In the rows, zero is written as 100.
name the system of each run
run 1, j672 (11 x 26)
58	80	122	77	73	103	112	60	130	62	82	99	102	133	111	151	156	94	57	83	74	106	82	125	103	108
78	66	130	86	100	115	109	102	47	56	69	95	103	78	106	77	142	121	117	89	128	65	108	61	49	109
167	86	91	107	111	73	110	75	73	98	101	91	82	55	102	99	51	108	154	95	146	129	109	81	113	107
118	170	73	138	139	71	80	120	149	96	87	110	106	118	129	85	80	108	93	103	119	141	96	137	114	83
79	131	135	87	93	113	58	91	114	95	121	116	80	118	120	116	118	60	21	108	81	63	111	136	126	124
99	75	122	72	72	151	131	113	52	90	88	84	114	112	52	109	116	119	69	71	104	73	146	112	68	97
128	75	91	125	93	86	124	96	105	139	135	79	120	85	67	69	100	86	147	104	144	106	127	41	64	113
107	87	67	92	114	66	99	79	173	152	74	96	90	90	120	115	97	105	119	122	107	166	82	123	111	97
51	108	110	91	76	63	63	122	138	64	71	128	104	104	136	106	148	112	67	123	101	77	81	119	131	79
115	85	170	78	81	112	119	77	31	55	118	108	93	104	124	125	123	140	72	83	100	86	104	90	111	106
156	99	79	141	127	131	151	123	80	76	89	102	99	86	103	77	84	111	115	59	134	100	117	61	63	119
run 2, j386 (11 x 26)
67	144	104	73	157	132	61	103	84	121	82	95	68	112	119	96	63	99	87	112	62	105	73	152	96	102
72	92	84	81	56	100	79	130	56	82	109	108	108	91	48	84	69	75	84	96	85	37	120	113	139	85
102	92	126	110	94	99	146	75	54	136	164	79	137	120	65	85	104	122	116	101	60	131	110	75	90	86
84	64	48	112	131	118	127	122	142	166	87	117	93	73	112	71	102	85	97	106	56	107	77	73	86	115
69	90	85	84	66	97	78	69	128	64	67	95	111	87	92	146	116	82	133	144	52	100	61	126	116	69
71	101	136	75	99	105	93	142	51	84	100	107	102	117	131	103	104	173	135	110	94	70	65	69	93	80
132	71	73	123	100	92	147	92	63	66	115	121	77	86	107	99	62	88	106	47	81	94	73	57	140	127
94	151	75	144	159	122	111	75	87	64	79	82	121	106	94	77	94	79	121	97	65	141	85	120	58	91
70	127	106	73	128	116	32	115	80	129	102	99	63	79	106	83	56	70	105	141	85	62	89	115	111	112
96	98	85	72	57	92	111	121	61	103	116	93	122	123	38	112	58	122	96	87	74	92	117	136	149	61
72	101	107	134	110	94	136	108	87	136	164	108	136	123	90	54	128	99	91	103	55	103	94	51	88	98
run 3, j159 (11 x 26)
63	126	120	93	96	90	58	137	159	136	125	98	99	148	109	94	130	87	64	110	138	70	117	102	86	122
90	44	117	60	55	76	125	67	96	89	99	92	93	114	80	130	126	108	60	50	130	109	125	112	125	119
99	84	103	128	120	74	129	95	98	69	64	100	126	77	117	51	161	118	102	94	140	124	127	72	53	95
160	97	106	103	109	81	76	61	134	117	88	107	63	45	142	121	94	86	113	135	141	129	105	104	111	116
123	145	86	99	87	111	82	153	143	76	59	107	106	129	109	131	93	144	90	103	135	95	115	150	105	71
114	135	155	115	85	95	87	89	99	65	154	103	93	145	111	120	118	79	60	76	139	68	113	88	106	136
109	75	94	84	130	129	136	79	78	95	67	81	81	107	77	93	97	103	63	33	127	123	133	122	64	134
96	101	77	125	106	78	73	87	131	101	84	81	118	68	70	53	119	42	118	121	153	100	142	91	60	105
112	103	128	60	93	67	68	76	130	162	104	84	93	101	104	118	99	130	96	132	137	144	125	148	115	89
105	97	96	110	67	72	111	159	139	92	94	137	114	111	122	93	138	129	40	86	126	77	126	103	130	86
149	88	142	127	78	110	142	42	106	56	119	102	106	99	117	141	149	99	77	85	109	121	112	87	90	119
run 4, j938 (11 x 26)
132	67	63	129	131	101	141	81	103	64	49	105	91	56	118	82	111	91	117	64	124	126	99	76	72	121
118	145	93	112	120	89	42	70	122	63	73	86	84	77	115	110	76	60	145	141	136	106	89	123	94	100
98	147	121	67	97	100	49	145	91	101	97	101	81	137	111	122	63	137	81	97	132	75	104	148	128	91
97	116	113	117	79	91	128	120	73	80	148	109	119	141	71	78	108	97	35	49	107	78	142	105	120	108
107	84	106	114	131	132	135	56	88	136	107	79	109	82	76	68	129	69	70	87	82	134	140	100	47	122
104	68	67	89	91	107	76	109	154	155	72	90	94	49	85	93	106	65	131	149	115	92	115	99	73	98
99	102	115	79	47	62	76	109	141	113	108	97	121	131	98	148	111	146	138	143	117	108	88	109	124	60
82	89	129	102	103	71	125	119	105	84	113	132	100	135	160	103	142	161	64	68	104	105	73	73	119	109
121	69	101	120	107	110	136	55	84	30	72	115	83	63	122	100	129	70	68	59	102	101	103	87	99	131
131	128	101	107	133	134	72	87	76	71	55	78	89	58	96	90	78	90	150	127	136	94	116	106	49	96
123	144	100	89	97	81	48	133	116	130	122	93	77	123	89	108	36	99	117	108	158	79	110	119	129	106
run 5, j275 (11 x 26)
63	93	93	101	98	77	88	120	145	106	130	102	84	156	115	114	90	90	118	74	125	69	52	58	114	143
45	70	92	74	103	75	114	52	93	49	64	78	102	129	85	109	113	94	88	47	103	129	85	124	100	113
80	89	109	103	128	75	84	81	44	65	67	102	101	35	107	33	120	82	99	115	115	95	122	93	82	92
175	110	105	94	99	91	95	87	69	125	104	103	85	43	101	103	54	112	108	130	102	131	128	126	141	74
136	167	85	145	108	118	105	161	129	115	127	122	122	129	113	96	85	122	81	117	77	96	101	111	112	73
87	113	128	100	89	142	100	84	132	115	146	97	88	148	101	147	117	62	62	97	67	70	83	97	94	140
55	49	92	62	85	140	120	115	92	92	60	74	104	123	58	111	119	111	113	68	109	66	105	90	48	113
79	56	94	96	88	43	91	73	90	107	106	75	110	77	77	68	102	88	165	110	149	110	99	55	90	105
100	96	82	89	129	39	100	84	106	120	68	108	95	79	129	82	82	135	105	98	99	171	88	134	138	76
113	135	102	134	95	84	88	112	106	51	97	147	103	71	146	89	121	87	49	123	64	89	95	117	146	77
148	130	153	94	98	169	109	83	58	75	121	98	87	110	112	149	103	114	79	113	69	80	105	111	89	103
run 6, j386 (11 x 26)
53	98	134	94	96	90	64	76	110	49	95	113	80	104	139	105	146	63	76	101	115	57	73	79	98	132
126	75	126	61	107	116	113	76	32	70	57	78	81	84	90	114	88	141	112	71	135	112	122	120	81	99
142	127	74	155	110	69	97	128	101	91	124	110	112	73	94	46	79	80	125	102	148	92	122	63	102	99
128	146	108	108	128	93	88	63	134	134	121	97	84	120	123	128	77	90	73	104	82	161	95	154	128	108
62	117	94	88	88	128	74	158	121	98	79	116	106	118	88	89	126	93	39	99	100	48	129	134	95	96
105	62	155	71	50	103	108	51	67	105	149	76	105	103	63	130	123	85	102	103	107	83	127	82	100	115
114	65	70	108	119	103	150	132	117	148	76	89	114	98	94	75	112	147	130	82	128	134	114	71	50	101
93	89	76	122	92	50	73	68	171	88	93	113	90	79	134	113	113	55	116	126	111	115	70	89	127	112
82	126	137	66	110	103	78	105	91	63	52	105	96	121	140	127	122	162	86	107	103	116	92	152	100	70
124	94	123	113	78	102	100	127	56	58	125	126	85	80	113	84	95	94	75	76	134	32	120	55	117	122
164	116	100	126	118	125	144	52	88	98	116	71	109	112	75	116	78	94	108	68	107	153	123	112	72	111
run 7, j938 (11 x 26)
78	103	96	76	118	130	128	131	65	104	101	101	88	158	94	113	63	137	67	41	69	99	82	122	113	109
62	89	77	131	107	98	118	85	64	74	126	97	121	93	57	47	106	37	88	75	64	78	108	72	91	115
98	83	96	69	128	121	96	61	74	159	89	70	91	67	77	96	74	94	138	134	60	141	96	121	79	89
84	99	56	101	79	77	79	165	133	137	100	121	109	90	99	89	74	108	128	139	79	74	76	89	134	70
95	111	130	105	76	88	124	73	93	84	150	104	123	139	114	145	112	126	94	104	40	124	58	100	140	79
74	75	96	107	137	145	136	123	77	85	75	124	84	91	140	83	121	116	87	74	55	76	60	60	71	124
119	75	80	107	86	107	100	55	69	56	94	84	86	61	73	114	66	47	160	98	95	82	81	77	103	115
88	141	84	90	145	100	76	127	77	112	82	76	96	121	98	88	41	139	166	113	105	122	71	115	84	79
68	123	85	105	97	58	75	121	100	105	147	123	85	129	98	90	58	69	64	77	83	79	78	107	171	114
77	106	102	97	108	133	136	84	51	83	95	98	124	111	71	101	112	106	57	83	19	116	107	141	95	74
94	75	102	111	113	127	101	112	65	145	127	105	97	48	93	55	104	68	115	134	66	60	101	47	74	112
run 8, j385 (11 x 26)
62	91	77	102	91	64	91	119	126	89	101	132	94	109	143	110	92	108	121	113	54	92	31	79	153	91
78	103	121	97	98	105	120	75	47	21	95	111	106	108	118	122	110	118	89	77	43	98	62	108	124	84
103	110	102	119	141	132	110	114	19	61	97	110	90	73	109	58	79	94	118	88	79	64	88	64	79	109
130	124	64	116	121	121	90	83	74	101	114	78	90	88	63	104	21	59	153	101	80	104	86	105	106	102
58	151	70	107	126	108	76	134	118	129	111	88	121	146	79	87	67	98	116	121	52	100	73	127	97	74
43	81	109	69	76	105	100	102	83	131	143	105	102	127	74	108	100	80	67	101	31	67	82	102	132	102
74	48	87	97	90	121	161	97	58	98	94	97	136	90	64	79	128	116	109	87	42	103	101	77	79	78
105	69	87	122	115	90	116	78	88	121	116	103	107	51	115	77	101	92	165	138	67	114	63	38	85	102
105	97	66	96	108	94	102	98	117	86	67	106	90	93	130	138	69	129	152	124	56	124	33	111	127	76
70	136	108	113	96	93	84	129	85	35	110	126	107	133	130	111	98	111	106	103	62	61	45	89	128	83
92	105	119	94	122	136	118	79	15	56	118	95	82	112	93	102	69	93	89	55	58	79	80	95	103	122
run 9, j275 (11 x 26)
75	30	108	82	69	98	144	93	56	69	77	98	120	78	80	88	140	127	117	86	97	83	106	64	80	88
134	74	90	122	121	70	118	67	87	109	96	97	98	46	122	82	93	116	166	124	110	141	80	55	91	95
126	130	62	116	129	84	84	111	141	92	67	121	77	86	147	118	60	111	114	116	86	131	62	130	135	86
85	162	123	111	96	117	62	111	89	33	108	117	94	134	121	125	94	85	68	109	78	58	80	126	132	94
100	108	136	81	110	151	110	95	25	86	125	84	83	127	70	105	80	95	75	56	93	63	115	98	78	130
112	77	53	115	104	115	125	106	90	131	105	74	117	90	32	61	68	64	124	76	113	98	133	83	66	111
70	102	75	93	109	66	74	83	148	165	103	75	122	97	72	83	98	80	130	145	96	143	106	122	93	78
52	85	110	67	78	66	76	130	118	132	92	130	100	96	130	98	127	131	63	130	68	92	90	119	145	71
112	72	134	107	54	98	143	92	61	57	124	127	118	94	117	124	137	134	78	89	60	84	87	69	133	84
143	87	100	132	139	145	152	81	78	85	92	98	94	81	126	105	103	115	138	88	83	115	71	51	51	120
119	111	53	112	122	117	72	98	140	87	62	92	70	83	107	119	55	63	157	105	117	93	65	99	86	122
run 10, j878 (11 x 26)
119	113	141	100	114	76	110	48	103	93	127	75	92	147	109	123	105	110	88	58	151	147	111	107	94	135
91	95	66	113	135	103	96	133	138	100	47	116	87	79	119	56	115	75	57	72	137	88	125	106	71	130
126	111	135	93	59	78	61	56	104	79	110	86	109	78	78	113	118	65	85	132	140	99	153	134	115	86
120	108	130	84	114	106	105	154	97	149	98	106	103	111	125	83	116	173	74	102	142	106	135	104	80	92
147	83	90	134	58	83	127	100	158	95	139	118	101	107	97	121	113	60	65	76	125	86	118	70	128	132
106	109	121	100	113	132	113	70	139	87	56	75	112	123	109	132	155	120	98	99	123	136	114	124	34	101
90	80	117	84	86	84	53	124	120	93	86	115	72	72	130	91	117	87	101	116	166	43	101	66	99	129
140	95	108	85	72	61	113	78	98	70	83	85	105	119	86	129	86	137	105	65	168	137	130	134	124	85
100	142	108	148	143	76	100	124	120	89	112	125	106	111	149	46	133	100	56	85	132	107	116	82	83	115
148	97	114	90	84	128	91	59	117	95	89	101	67	71	97	139	99	51	47	97	119	99	139	139	114	130
114	129	114	106	91	129	89	151	103	94	79	90	130	110	80	85	124	134	106	118	150	71	147	104	42	72
run 11, j385 (11 x 26)
101	140	131	117	127	63	119	66	62	95	127	85	137	115	100	67	115	127	89	100	89	166	123	124	96	69
121	91	91	104	119	125	94	124	106	149	95	140	62	42	136	73	94	79	48	124	69	79	109	98	118	119
141	102	95	104	45	142	110	90	118	69	84	87	124	99	57	160	105	93	124	127	88	86	116	121	91	68
77	116	138	93	123	113	93	133	99	137	126	87	104	150	123	96	109	149	128	112	123	85	75	57	52	116
89	47	60	90	89	73	121	84	129	97	97	109	70	112	94	121	70	70	87	37	112	104	74	93	142	148
59	123	94	129	116	68	99	71	103	35	62	92	141	104	96	63	151	91	98	101	101	133	108	121	69	74
98	91	142	63	116	91	53	85	47	130	110	110	57	44	131	79	85	100	92	138	105	83	103	99	125	110
161	111	63	112	66	108	129	140	94	84	86	111	117	93	68	117	55	129	104	83	105	103	127	129	136	60
115	159	133	147	119	120	99	101	122	119	167	99	121	142	121	100	120	90	90	122	85	100	95	76	71	109
81	60	87	54	111	153	106	96	122	133	66	95	55	103	96	138	90	86	77	71	78	88	87	122	86	143
56	83	76	108	60	72	95	116	111	54	82	83	142	114	52	83	130	88	138	97	135	69	112	79	75	80
run 12, j159 (11 x 26)
97	77	102	75	119	119	92	93	146	182	74	77	93	91	101	104	125	114	124	136	115	127	108	102	47	107
85	69	79	82	49	50	74	137	164	110	92	115	102	111	107	121	108	114	114	111	143	75	89	90	138	89
94	106	136	101	88	58	123	73	95	45	103	107	116	146	133	130	137	150	92	76	112	134	79	99	117	91
118	94	108	117	141	113	109	96	80	50	63	128	63	60	160	76	117	94	66	73	116	89	94	82	91	134
160	126	85	106	100	127	81	75	87	55	63	79	90	64	74	124	61	70	138	112	130	101	120	130	85	92
105	171	116	101	126	107	55	139	102	138	126	82	101	144	93	83	66	110	104	113	142	92	123	124	82	99
97	94	89	90	76	81	107	104	117	128	143	108	91	134	71	106	81	65	31	54	107	91	128	122	146	127
67	78	104	107	91	106	142	76	99	93	89	87	144	108	66	77	165	94	61	81	81	123	140	114	57	89
109	49	122	87	99	93	90	76	111	149	94	99	86	37	120	84	145	89	112	146	124	102	118	66	70	117
137	76	72	87	69	78	108	127	147	116	64	105	105	89	108	136	90	155	143	115	138	122	94	108	118	69
104	144	122	137	99	69	89	117	145	60	123	122	108	148	154	122	123	123	93	99	122	101	69	82	115	102
run 13, j878 (11 x 26)
77	71	112	67	76	54	89	119	111	104	117	110	76	137	122	126	80	132	113	72	143	80	64	76	142	126
82	93	75	122	113	64	143	77	94	31	74	101	116	123	96	86	115	104	78	30	110	139	100	111	106	102
100	120	121	121	150	102	77	55	72	73	85	106	84	45	135	57	125	60	73	119	93	108	115	109	77	117
158	116	95	81	91	128	67	126	73	120	81	101	75	49	86	108	52	105	100	131	121	83	137	138	118	78
126	150	107	129	80	98	102	150	114	122	159	99	135	160	76	102	81	124	102	107	115	89	116	92	107	80
79	84	109	95	113	124	127	79	145	147	133	91	89	152	100	124	118	80	58	63	79	111	87	94	80	150
57	46	71	84	79	120	108	93	126	80	42	87	111	79	70	95	145	67	106	97	101	79	109	97	55	103
93	77	138	78	83	47	71	68	77	94	93	86	111	66	113	88	126	128	152	146	141	112	105	82	102	79
134	97	86	104	108	56	115	132	106	111	91	135	85	90	150	95	74	159	92	83	118	135	86	103	156	88
129	149	93	156	99	106	121	90	117	29	111	125	114	116	121	116	112	76	51	81	70	101	95	118	123	100
107	130	144	86	133	175	84	82	67	86	89	84	74	105	114	118	110	88	85	106	90	72	106	113	45	128
run 14, j672 (11 x 26)
54	95	103	96	44	77	93	146	112	75	113	99	142	144	73	97	134	120	114	105	111	48	97	74	99	72
97	54	136	87	110	85	138	44	65	124	139	89	86	106	119	112	110	122	112	79	82	138	73	60	103	134
103	83	36	128	126	99	127	123	124	60	26	121	103	62	116	72	102	99	117	83	95	110	81	92	85	88
111	148	134	106	98	84	42	59	87	63	113	95	94	79	123	122	92	73	131	160	97	93	82	115	119	86
102	129	114	69	127	130	97	157	64	121	89	112	74	130	120	105	61	161	70	73	99	85	103	131	114	97
112	113	82	141	71	98	125	100	97	67	154	102	116	125	56	92	87	41	77	56	99	69	120	80	120	118
81	102	108	92	147	140	114	56	102	146	91	60	108	110	78	90	116	88	109	108	75	147	112	122	31	109
73	55	62	72	73	87	65	143	125	138	73	114	88	52	84	75	92	79	115	132	116	56	107	89	112	96
103	101	123	84	54	52	109	75	88	96	126	90	130	124	86	132	102	145	124	118	87	139	92	120	143	52
85	95	109	129	135	97	132	136	100	108	112	136	100	110	165	66	135	136	67	82	75	95	70	52	92	114
140	79	87	114	83	135	115	51	105	41	81	108	79	62	104	150	94	50	103	95	72	90	82	98	112	119

runs to name
run 15 (2 x 26)
127	55	115	75	42	99	117	129	99	121	135	115	87	113	95	142	86	127	99	78	127	57	101	65	140	115
96	96	80	137	111	80	157	87	122	74	101	84	138	149	92	99	126	125	124	56	107	147	84	75	66	102
 -> j275
run 16 (2 x 26)
118	103	134	112	76	68	108	65	114	115	117	82	143	96	90	97	150	127	125	141	127	144	131	95	70	64
117	76	103	92	108	89	103	131	152	143	87	138	68	78	174	113	120	134	72	112	113	105	85	79	118	118
 -> j878
run 17 (2 x 26)
86	94	127	75	118	121	96	95	72	53	69	95	71	117	110	102	114	103	66	45	152	72	115	104	73	146
114	102	86	109	111	74	84	85	80	81	94	77	94	81	65	58	77	64	108	71	180	98	148	101	86	122
 -> j385
run 18 (2 x 26)
80	101	74	111	89	88	86	152	151	45	44	133	100	99	139	99	137	110	82	93	130	68	87	99	98	94
118	110	163	86	81	74	79	41	64	38	116	92	89	104	117	130	115	98	87	91	141	101	111	112	118	113
 -> j878
run 19 (2 x 26)
92	77	84	65	106	68	111	98	133	156	95	85	86	140	105	130	66	146	129	76	122	152	72	110	120	105
46	98	64	129	95	57	106	114	135	53	83	129	122	116	118	73	134	80	65	75	77	93	80	101	124	94
 -> j878
run 20 (2 x 26)
113	87	145	91	95	113	108	83	146	136	100	89	104	117	135	135	162	143	113	131	124	128	100	84	52	109
113	56	83	83	79	90	99	122	156	82	54	119	66	92	134	130	112	114	101	77	158	76	88	81	108	127
 -> j386
run 21 (2 x 26)
54	78	133	77	74	81	71	66	108	133	136	74	114	114	65	88	143	61	90	122	125	88	130	93	79	118
93	29	92	58	86	78	132	102	91	151	70	98	101	75	93	87	118	150	98	88	111	135	123	102	99	88
 -> j672
run 22 (2 x 26)
104	121	91	116	70	112	105	60	114	93	122	70	142	114	37	118	110	54	106	121	66	119	129	132	91	73
60	82	119	70	117	124	90	135	104	183	104	100	100	101	113	75	123	135	108	139	90	86	97	75	61	104
 -> j672
run 23 (2 x 26)
116	103	151	114	65	76	106	71	67	60	119	115	129	67	114	86	163	105	68	132	100	97	135	96	109	73
172	88	125	92	124	143	124	104	68	126	86	110	68	57	135	105	90	142	104	108	116	108	119	87	82	110
 -> j385
run 24 (2 x 26)
130	85	111	105	98	82	70	100	134	157	121	108	82	55	132	95	103	88	138	159	132	92	95	56	102	114
129	102	77	89	72	88	117	117	151	87	69	109	103	127	113	159	86	146	95	85	101	133	85	145	138	72
 -> j386
run 25 (2 x 26)
92	99	80	69	87	80	100	156	96	132	107	95	100	152	68	103	48	149	104	58	130	92	106	117	132	91
77	112	98	149	103	58	130	74	107	71	147	111	132	130	99	68	132	67	61	65	83	118	101	81	116	114
 -> j159
run 26 (2 x 26)
120	86	130	108	116	148	146	87	40	103	103	92	116	85	103	98	117	139	128	115	56	111	92	65	54	83
129	77	55	123	118	102	105	114	127	126	107	111	69	74	118	99	57	72	150	100	104	87	62	48	105	136
 -> j938
run 27 (2 x 26)
126	143	102	95	107	138	89	104	147	121	74	88	106	118	106	145	102	126	109	142	81	133	100	152	78	66
77	110	121	90	77	109	63	158	123	102	125	123	87	126	124	110	110	96	80	108	119	22	84	70	112	124
 -> j275
run 28 (2 x 26)
125	118	135	98	78	124	74	78	55	112	163	97	88	83	76	110	72	54	87	132	72	63	116	98	129	109
112	99	75	94	102	145	143	141	95	155	109	83	122	136	47	100	71	131	107	85	75	110	119	114	72	82
 -> j386
run 29 (2 x 26)
92	104	115	78	137	118	117	119	34	146	110	104	100	96	95	59	83	138	56	83	64	121	123	124	99	88
134	86	66	137	79	118	131	112	100	127	142	116	116	68	65	80	87	51	92	114	54	78	116	71	116	95
 -> j878
